Each group spreads out from one shared centre, both ways along 2 directions of its own. There are 2 groups. The first row asked about is in group 0, and each new group gets the next number.
Each row in order, then its group:
[  55   31  -40   -3   18  -42  -64  -45  -31 -127   61 -127  -55   -8
   -2   57] 0
[-18  -1  34  19   3  23  35  14  43  41 -17  71  32  -3 -14 -28] 0
[-59 -35 -72 -45 -37 -33  -6 -48 -48 -16 -30 -91   4 -17   8  31] 0
[-34 -35 -64 -53 -19 -45 -20 -46 -22 -17 -16 -93   5 -16   9  41] 0
[ 33 -39  29   7  41 -29 -36 -16 -19 -25   9 -32   1   3 -14 -58] 1
[-30 -10   3 -20 -10   2 -17  18  17  14   7  -4   6  -6   2   9] 1
[ 91 110 -39  66 -22  19  63  52  -9 -34   6  69 -67 -90 -22  56] 1
[  30  -12 -125  -58  -16  -90  -83  -75  -74 -127    2 -127  -33   -6
   41  111] 0
[-15  28 -11   4 -18  29  17  17  21  31  23  39  -7  -1  12  34] 1
[-40 -16   3 -20   4  29  16  17  20  65 -19  52  24  -4  18 -39] 0
[ -80  -56 -127  -77  -52  -95  -43 -112  -66  -84  -44 -127  -33  -34
  -12  125] 0
[ 19  17  11  11  -1   2 -14  -1 -18  13  14 -32  -9 -33 -12 -28] 1
[ 25   4  83  25  23  46  34  58  47  89   0 127  34  18  11 -80] 0
[-24 -10 -11 -24   2 -11 -12 -13  -2  19 -31 -18  21  -4 -13   1] 0
[ -7 -16  -4   5   2  -7 -15   6   2   6   1 -14  -9 -23  13   7] 0
[  -4  -96   65    2  106  -14  -72  -38  -49  -65   17 -111   17   16
  -41  -91] 1
[ 41   7  52  28   9  32   5  44  32  12  33  69   3  14  10 -22] 0
[ 16  24 -14  32 -27   5  27  23   9   4  -3  40   2  -9 -10  20] 1
[ 49  14  18  26  18  18 -23  12  -7 -39  34  -1 -37  19  10   1] 0
[ -3  17  50  -4   9  23  14   3  30  35   0  48  -4  23  -5 -25] 0
[ -25  -38  -74  -27  -30  -44   -9  -32  -31  -25  -36 -103   -1  -24
   -3   41] 0
[ 32  15  54  40  16  37  -8  32  25   3  25  34  -5  17   2 -25] 0
[-105  -31    0  -22  -24  -31   60   -1   12  104  -46   62   54  -10
   12  -20] 0
[-86 -31 -11 -32 -10 -19  37 -13   8  66 -13  25  10  -7   8 -22] 0
[-14  11  49   2  14  29  64  35  22 105 -10 102  42  17  -2 -51] 0
[ -8  -3 -29  -7 -10 -26 -24  -5 -24 -39  20 -55 -18  11   8  40] 0
[  6  35  42  17  25  31  24  23  18  36  16  93  18  15   7 -46] 0
[-41   0  28  -1   4  20  47  22  36  60 -20  58  13  20  17 -20] 0
[  3  -8 -31 -19  -7 -56 -34 -24 -41 -39  14 -74 -11   8  -6  48] 0
[-38 -16  28   6  -1  13  48  17  14  74 -30  75  40   3   9 -37] 0
[  0   5  -4 -10 -14   4  36  12   2  16   7  15 -11   2  -2  19] 1
[ -2 -21 -24 -21 -13 -11  -5   6  -7  -3  14 -12  -6  19 -11  35] 0
[ 65  22 -12  35  17   7  25  25  -1 -45  -1  48 -41 -39 -14   4] 1
[ 36 -41  19   0  48   4 -15 -24 -33 -53   9 -63  12  13 -36 -38] 1
[-65 -15   9 -39 -15  -4   3 -26  41  22 -13  -1  39  42  42  13] 1
[-83 -47 -66 -59 -47 -37  20 -25 -31  37 -43 -45  51  -7   0   9] 0
[  65   42  -29   27   20    9  -61  -18  -12 -116   55  -73  -51   17
   -2   58] 0
[-14  42 -56   9 -63  30  63  24  28  60  -5  64  -9 -21  44  72] 1
[  1  -1 -21   9 -17  -1 -40 -23  -4 -27  13 -28  -9  -5   9  14] 0
[ 45  34  60  66  33  44 -22  16   3   1  44  56   6   8 -11 -33] 0
[-45  -2  65   1   4  29  45  20  30  73 -18  98  27   6  18 -50] 0
[ -8  -2  -2 -14   3   8  40   8  18  19 -10  16   6  12  24  24] 1
[-29   0  35  11   1  16  23  39  17  58 -26  41  16  -8  -9 -13] 0
[  0 -10  11  27  -5  -4  -3  -5 -11 -20  -2   6  -1   1   3  11] 0
[ 46  22  14 -11  13  28   1  17   2 -29  19  -6 -17  30  -7  23] 0
[  19    1  -98  -33  -23  -58  -80  -63  -46 -127   30 -127  -27    0
   27  127] 0
[ 11  35  82  51  19  60  48  39  46  76   4 127  -9  12  -3 -64] 0
[ 73  18  18  74  39  10   5   5 -48 -80   3 -29 -32 -59 -45 -52] 1
[ 10 -21 -18  -5   0  18 -18   3   0   9   3  -7  -4   2 -17   1] 1
[ 20  32 -23   7 -28   4  11   6   3 -31 -19  28 -14  -9  -2  17] 1
[ 39  30   1  12 -14   3   9  12   7 -14   7  23  10 -11  -1  10] 1
[-64 -63  36 -22  43 -12 -67 -32  -5  -3  16 -65  30  37  -3 -62] 1
[ 51  33   2  32  -2   5 -47 -10  -5 -50  38 -24 -18  19 -11   8] 0
[ 99  41  -2  53  32  10  15  19 -44 -86 -11   5 -62 -84 -45   8] 1
[ 66  16 -10  11   3  19 -16   9 -14 -46  27 -47 -30  13  10  31] 0
[ 63  17 -12  33   7   4  13   8 -15 -41 -15   8 -33 -23 -10 -16] 1
[-29  -4  33   1   2  32  31  11  21  60 -13  94  22  18  -2 -38] 0
[-16  -9  60   1   2  50  36  53  45  87 -17 122  31  10  -5 -74] 0
[-77 -47 -51 -60 -21 -61 -13 -29  -8  13 -33 -65  21 -10   0  12] 0
[-68 -23  20 -20   4 -19 -34 -33  15  48  -9 -24  20  34   5 -11] 1
[-82 -71  43 -82  15 -20 -58 -45   8  20 -10 -37  59  75  11 -43] 1
[18 15 11  0  8  7 -8 13 17 -2 13 18 -7 13 -6 -1] 0
[-21 -22  21 -25  18 -25 -24 -17 -15  -6   2 -17  17  30  19 -33] 1
[-68 -14   2 -55 -30  14  24   8  47  78   2  29  21  28  42  32] 1
[ 127   28   -7   85   35    5   -8   21  -40 -117   -5  -27  -74  -73
  -77  -28] 1
[ 22  35  -5  20   9  -7  -1  16 -12  -8  13   7  -7 -20 -16   4] 1
[ 90  22   7  68  34  -6  -5   8 -40 -94 -17 -19 -50 -53 -54 -28] 1
[-69 -12   6 -51 -44 -41 -15 -30  47  54  10   6  41  58  33   4] 1
[-29  61 -48 -26 -77  21  60  33  47  83 -28  75  21   3  48  72] 1
[  2  15  69  25  -5  50  23  25  31  55   1 106  27  31   8 -56] 0
